In the data rows, 128 means zero.
Here are some points, each followed by its number:
[113 111  98 145 121 111 140 166 110 152 177 145 146 140 139 116 105 141
  80 144 153 142 127 158 131 139  86 140 167 108 125 146 141  98  94 132
 165 138 131 137 142 146 157 124 134 108 146  93 103 118 126 124 125 111
 147  91 145  97 112 119 100 121 103 131] 0
[108 154 115 150 101 135 109 112 144 105 117 150 130 119 152 109 160 125
 116 154 103 120 121 139 129 167 157 140 128 108 158 112 129 118 149 128
 113 134 145 103  98 139 146 135 163 137 122 107 138 133 118  99 157 106
 141 108 133 112 104 119 105 106 100 138] 1
[ 94  89 103 126 125 140 149 153 143 130 107 106 120  95 173 155 113 103
 129 120 170 137 114 145 106 162 146 113 184 177 133 102 152 108 142 133
  99 120 133 147 139 152 115  99 127 121 136 151 125 152  95 182 127 165
 118 154 133 113 116 138 142 140 160 175] 2
[121 136 130 129 161 121 125 121 123 125 119 162 127 125 135 110 146 121
 131 131 122 139 139 125 134 142 170 125 135 118 128 123 129 138 121 102
 133 121 153 128 136 134 106 140 129 127  93 136 123 147 142 115 135 118
 133 138 140 129 123 111 135 121 127 120] 3
[115 155 107 142 158 135 117 145 153  89 125 132 114 147 125 117 125 124
 142 142 119 143 152 108 131 131 137 148 122 135  99 167 119 122 110 140
 137 123 144 116 104 126 139 157 120 119 119 102 124 150 123 115 133 124
 111 126 105 104 115 131 111 130 127 151] 4
[119 128 113 124 156 147 104 113 142 118 132 136 136 119 153 115 145 122
 125 149 110 108 105 121 157 154 132 146 130 139 143 131 118 128 144 138
 126 137 147  95 137 137 107 112 149 116 111 126 147 160 107 133 151 134
 133 125 142 115 136 142 133 131 139 141] 5
[140 133 124 115 121 125 114 152 144 124 122 130 117 126 144 146 124 126
 121 137 123 121 128 143 115 141 128 131 136 143 129 125 123 136 120 129
 108 122 120 116 119 117 116 131 135 128 126 120 137 141 119 126 128 121
 132 132 133 131 127 140 124 128 122 122] 6
[135  98 122 122 153 127 134 206 124 116 126 105 106 139 102 139 114 130
 123 109 150 127 139 158 122 116 129 115 155 135 131 150 139 107  98 101
 152 110 137 135 133 150 115 140  77 142 114 136 127 138 153 126  90 117
 106 131 116 120 109 143 139 126 142 113] 7
[130 138 127 125 129 122 120 146 143 123 124 134 120 129 137 130 127 117
 133 128 122 135 135 132 115 144 127 124 133 128 118 126 144 132 128 128
 108 120 144 134 122 119 111 138 128 134 133 132 137 121 143 131 118 124
 142 137 125 126 132 133 131 122 115 122] 8
[135 127 127 142 115 120 135 125 128 123 127 131 112 144 120 129 134 149
 133 133 122 132 137 130 130 127 120 130 134 119 124 129 118 123 114 130
 133 125 136 139 140 137 137 125 135 117 135 127 137 123 145 115 131 136
 119 131 137 141 135 128 127 133 130 120] 9
[138 158 137 114 100 153 114 100 143 158 147 177 143 146 128 155 110 136
 104 104 126 129 128 161 118 151 126 153  95 129 141 107 108 126 119 145
 117 162 119 112 109  88 166 113 177 134  92 109 127 103  51 128 150  89
 136 139 143 131 138 130 107  99  60 150] 10
[128 141 127 124 125 127 111 139 138 122 128 115 132 126 133 124 126 127
 132 130 112 131 131 113 133 130 131 111 119 116 129 123 125 129 139 139
 112 120 127 137 120 129 133 126 124 131 140 136 122 121 133 128 130 127
 129 143 125 126 120 111 124 135 118 124] 11
[113 159 127 142 119 134 115 186 171 112 130 120 102 131 125 148 137 126
  89 116  85 133 156 126 110 138 168 136 172 138 135 149 106 140 132 156
 114 105  99 121 129 114 108 149 117 117 133  98 156 148 161 142 111 157
 110 151 117 131 117 104 117 128 131 132] 12
[125 131 127 143 129 143 137 127 134 115 119 125 139 109 141 117 131 132
 129 119 127 134 116 130 142 133 126 131 112 150 133 129 133 122 124 129
 116 144 111 140 135 129 163 131 133 138 128 129 107 130 113 121 121 119
 111 129 117 137 109 128 128 121 121 139] 13
[115 103 124 103  78  96 129 174 130 120 153 142  96 111 161 130 145 124
 108 117  90 125 127 150 119 104 130 114 164  97 126 109 149 108 168 111
 153 171 208 140 121 153 145 113 140 141 142 127 111 126 114 126 144  81
 129 115 143 106  95  77 104 110 114 139] 14
[151  88 174 104 113 127 140 130 110 128 108 133 114 133 119 164 139 162
 109 118 147 108 131 160 123 161 117 127 162 135 154 101 119 127 154 128
 130 135 140 116 132 102  95 124 132  93 119 141 142 127 123 143 161 146
 130 141 156 141 129 117 139 120 150 127] 15
[114 138 127 114 136 144 110 129 144 137 131 158 143 113 134 147 121 126
 110 136 134 133 136 141 119 161 126 135 144 157 136 136 112 146 108 121
 127 125 115 124 134 111 122 132 149 119 114 119 148 118  98 128 116 133
 147 145 118 128 126 139 123 107 119 131] 16
[111 127 142 153  74 159  87  60 123 132 113 158 147  78 156 118 155 115
  84 140 168 113 121 158 135 176 157 117  85 104 215 119 111 145 164 128
 117 142 108 112 117  64  95  99 162 127  80 131 166 100 103 156 149 118
 192 123 133 156 121 164 152  86  79 131] 17
Which point above is nearest to each new point by angle? Its number follows each.
[117 126 142 104 144 117 137 130  88 133 144 120 130 134  96 117 127 117
 141 110 172 135 110 149 127  91 121 145 126 147  90 129 153 147 128  97
 126 104 142 152 116 160 102 145  72 114 100 162 118 160 127 131 127 148
 147 152 125 111 162  86 113 149 154 134] 7
[ 96 124 188 101 116 112 187 132  89 176 104 100 128 141  87 146 126 136
 183 120 202 121 131 134 127  95 122 118 154 178 117  94 118 129 108  85
 122  96 113 186 137 186 122 140  95 122 120 199  96 174  87 149 149 151
 119 148 127 124 174  79 124 148 183 111] 2
[123 128 124 128 135 141 145 126 124 135 134 144 125 124 117 134 126 123
 124 140 130 121 134 127 109 132 128 127 145 132 123 138 124 134 114 125
 143 129 120 153 133 129 123 128 128 122 124 117 124 120 128 118 117 129
 147 119 121 119 116 128 136 116 133 116] 16
[139 118 129 120  96 118 139 151 135 169 124 120 112 130 118 135 119 122
 104 120 145 119 139 158 108 118 123 117 151 105 149 138 133 131 109 136
 135 138 122 167 126 120 104 129 131 117 143 130 143 133 163 123 100 156
 129 108 132 140 136 161 126 134 131 112] 7
[158 141 131 143 155 122 147 132 118 131 130 127 141 143 122 132 121 125
 123 138 118 150 152 112 135 126 119 114 147 125  98 157 128 124  96 159
 161 136 119 136 141 122 153 120 124 130 144 115 129  87 135 112 111 108
 112 110 136 125 125 128 126 136 125 111] 0
[115 123 107 121 150 129 140 135 130 127 128 142 129 116 115 153 145 125
 135 136 146 136 135 131 114 156 126 133 143 148 123 130 128 133 133 125
 140 145 132 130 143 118 131 117 120 109 130  98 130 126 126 133 112 119
 141 134 130 123 122 138 139 126 120 112] 16
[112 101 153 126  99 125 161  89 114 134 137 115 107 128 113 119 132 136
 128 129 130 120 117 119 120 131 126 124 111 105 154 120 113 136 145 132
 109 152 111 127 111 140 143 135 133 115 141 127 116 117 122 126 147 109
 132 122 121 113 134 138 136 110 141 120] 17
[114 132 123 125 112 124 137 127 143 114 114 132 105 105 154 116 141 106
 114 124  91 129 115 131 130 135 155 130 104 140 144 143 126 134 150 142
  96 133 130  93 114 142 116 135 130 143 120 122 139 141 114 120 129 129
 136 138 115 145 110 150 133 109 117 131] 1
[119 128 137 121 133 119 122 125 130 134 123 139 115 131 134 130 132 127
 126 126 131 131 115 130 138 125 139 127 135 113 125 125 138 124 121 131
 127 125 145 139 126 129 110 126 119 117 123 127 128 135 135 137 130 121
 126 137 135 132 125 118 119 131 132 117] 3
[144 128 148 132 146 116 137 107 127 118 136 128 104 124 112 123 141 120
 151 155 115 121 119 114 134 147 124 151  98 112 137 131 136 136 148 142
 115 122 119 107 108 111 117 132 144 119 142 133 145 124 129 105 154 108
 145 123 135 117 145 137 118 122 151 129] 5
[149  99 130 108  98 129 175 137 102 120 114 106 109  95 134 140 115 132
  84 103 115 131 120 143 120 156 123 111 124 112 156 116 152 113 144 151
 113 162  86 108 132 130 143 100 113 132 159 108 105  85 152 104  89 114
 141  91 127 137 105 143 137 106 127 117] 13
[ 89 153 116 132 137 133  99 127 154 104 134 129 116 132 126 118 123 105
 106 138 123 146 132 125 132 157 151 144 121 131 133 151 104 147 113 143
 128  97 114 148 112 133 100 147 140 128 119 127 145 156 125 113 114 156
 134 131 111 126 141 144 129 129 130 103] 12
[118 132 166 106 117 116 111  95 124 123 133 120 128 145 109 121 131 139
 159 121 115 161 117 110 136 130 161 128  98 114 138 102 140 124 135 123
 132 123 167 112 110 151 168 118 145 127 130 139 120 112 115 102 152  81
 116 118 116 137 115 120 106 127 120 101] 1
[134 130 118 132 124 133 136 110 127 132 137 123 144 121 120 113 120 127
 125 139 137 119 122 133 138 134 125 123 132 140 122 142 116 128 130 115
 111 137 118 127 136 138 125  88 146 125 145 135 125 125 119 123 126 131
 124 131 121 124 138 134 128 126 127 126] 5
[151 134 119 136 119 132  96 137 132 139 156 108 146 171 140 109  94 104
 163 139 144 130 140  91 127  99  89 135 123 115  97 145 124 144 146 106
 149  99 108 122 122 121 111 157 145 145 139 139 136 138 126 121 110 153
 126 125 120 133 173 117 124 167 121 151] 4
[165 142 123 104 166 125 115 120 105 134 110 118 130 138  75 155 111 100
 153 135 150 124  80  83 136  72 131 138 129 105 112 114 129 151 127 130
 143  81 112 105 151 120 121 145  99 113 113 147 130 129 169 137 113  90
 134 146 144 113 157 169 162 148 130 148] 7
[139 119 122 130 109 122 137 159 122 146 135 128 124 130 138 135 116 113
 105 114 124 115 128 160 125 112 122 126 153 123 132 138 121 125 119 116
 133 133 114 151 140 132 102 124 125 133 134 135 134 143 143 135 115 146
 126  97 127 137 123 151 126 144 122 116] 7
[155 140 136 108 179 130 168 149 121 175 158 145 130 141 109 155 121 135
 117 132  98 160 151 118 148 129 105 108 129 146 108 189 128 131 103 166
 140 130 105 121 135 115 151 103 130 150 166 122 128  62 125 128 124  55
  98 109 149 133 115 136 108 144 122  78] 0
[125 113 132 120 117 125 126 110 133  91 137 115 137 153 113  78 129 115
 132 122 120 115 122  98 153 135 115 145 115 107 114 114 115 126 153 145
 149 135 155 106 120 149 131 169 152 111 127 123 116 127  96 131 157 119
 152 133 122 101 149 116 108 122 139 139] 5
[138  96 141 124 145 158 148 120 142 134 148 119 154 136 141 132 113 154
 168 134 169 128 124 127 134 140 114 139 124 168 113 112 123 133 132 111
 126 129  90 131 127 101 125 128 101 105 138 171 123 148  95 162 163 149
 137 132 140 122 158 119 135 156 189 145] 2
[103 128  79 124 169 125 149 128 137 125 143 121 127  93 180  97 141 128
 162 160 123 142 168 130 147 168 114 150 160 158  84 159 154  87  92 102
 116 144  96 148 126 147 142  90 131 124 157 104 161 155 110 159 124 117
 121  77 113  83  86 117 102 163 110 112] 0
[114 140 126 134 150 156 148 150 178 142 134 129 131  96 121  93 110 127
 131 127 116 135 121 113 151 149 123 139 135 180  98 171 123 149 150 115
 120 131 110 121  98 124 134 132 104 136 104 121 116 152 104 139 132 159
  94 146  90 123 120 122 143 102 134 150] 4
[165 109 133 160 156 118 133 114 106 122 154  96 113 142 120 131 122 137
 141 155 117  99 121 106 126 126 108 158 125 132 109 164 139 133 130 155
 147 145 110  99 120 109 138 144 129 132 140 106 161 133 131  98 132 108
 113 101 136 121 156 172  96 127 141 141] 4
[142 134 147 145 145 135 128 139 129 142 135 158 101 138 110 123 130 151
 141 134 130 114 155 123 143 144 108 122 158 141 124 143 128 119 108 108
 163 148 130 151 121 103 127 120 130 110 122 112 141 112 146 117 140 129
  97 116 109 124 120 103 123 127 133 133] 9
[147 117 132 150  83 101 125 129  89 159 120 137 129 132 127 125 148 114
 111 124 110 139 109 146 112 117 116 157 104 104 158 108 162 118 133 120
 122 143 131 133 108 136 134 159 143 124 129 106 162 129 137  76 118 128
 144 103 125 151 156 139 116 145  97 143] 1
[110 130 143 119 148 109  92 140 140 179 133 170 112 132 147 121 149 117
 106 124 115 144 112 131 140 117 170 160 117  97 135 133 133 105 115 145
 159 122 198 150 124 118  97 132 105 111  90 139 169  96 123 143 124 108
 141 129 137 151 141 115  99 127 126 115] 3
[148 114 156 131 110 122 144  96 118 121 138 151 120 104 130 169 130 140
 133 135 158 117 120 146 140 126 145 130 107 128 160 115 139 142 157  91
 140 138 146 111 124 121 112 132 145 119 114 129 148 109 144 122 145 114
 149 130 131 139 118 140 134  92 132 148] 17
[110 137 126 131 118 121 143 139 142 121 117 143 110 128 139 124 139 133
 128 119 119 134 144 143 132 123 139 116 137 140 123 131 125 122 113 111
 126 137 143 146 121 138 128 115 120 124 121 109 134 131 131 127 129 136
 115 128 110 123 114 116 127 120 121 122] 14
[131 113 131 103 125 126 133 136 113 146 118 115 146 111 172 135 117 125
 102 111 147 136 108 157 111 139 130 143 131 148 116 137 164 122 127 124
 114 124 121 130 134 152 106 108 118 147 123 127 129 160 102 151  99 143
 130 107 152 130 127 125 134 137 125 140] 2
[135 125 119 131 121 113 144 141 124 119 136 119  95 129 136 120 128 137
 106 126 112 139 123 150 130 134 130 127 130 139 126 144 129 116 119 122
 122 139 154 110 138 137 145 116 141 128 141 108 124 142 127 107 119 102
 118 116 116 120 117 129 122 110 121 118] 14
[128 160 142 135 139 138 108  99 124 137 131 147 140 132 103 134 112 129
 141 119 124 148 130 101 143 136 142 133 123 124 125 126 107 131 140 133
 136 130 135 123 114 120 138 128 135 123  98 124 124 112 107 120 160 106
 132 146 129 123 114 108 110 139 122 137] 10
[131 133 126 126 130 137 122 124 120 138 129 142 140 127 132 136 115 121
 116 131 130 129 129 134 123 135 118 133 130 142 126 136 125 123 115 129
 138 129 118 133 130 124 130 122 143 136 123 121 132 116 107 132 112 130
 130 124 136 140 139 133 123 123 123 128] 16
[119 169 128  94 168 126  85 154 120 123 113 140 135 142 102 173 143 129
 147 118 127 128 145  93  91  94 151 144 132 121  99 123 132 115 109 117
 150  97 159 125  98 104 141 145 121 128 117 126 119 118 146 122 108 110
 145 158 126 111 110  97 112 134 116 141] 4
[135 119 118 115 117 117 127 159 166 117 120 132 116 131 110 174 146 130
 109 113 116 110 146 166 109 125 120 133 143 122 142 127 119 142 129 138
 114 116 122 136 109 147 108 157 105 102 130 112 126 141 135 138 118 136
 140 132 111 138 100 114 123 139 124 113] 12
[130 130 130 127 147 135 127 114 140 119 123 143 138 116 137 137 132 134
 115 148 118 130 132 126 124 143 148 136 137 143 142 128 126 136 111 136
 120 137 133 120 114 122 139 134 137 123 126 121 120 107 136 134 132 117
 119 131 131 130 113 132 136 108 132 125] 16
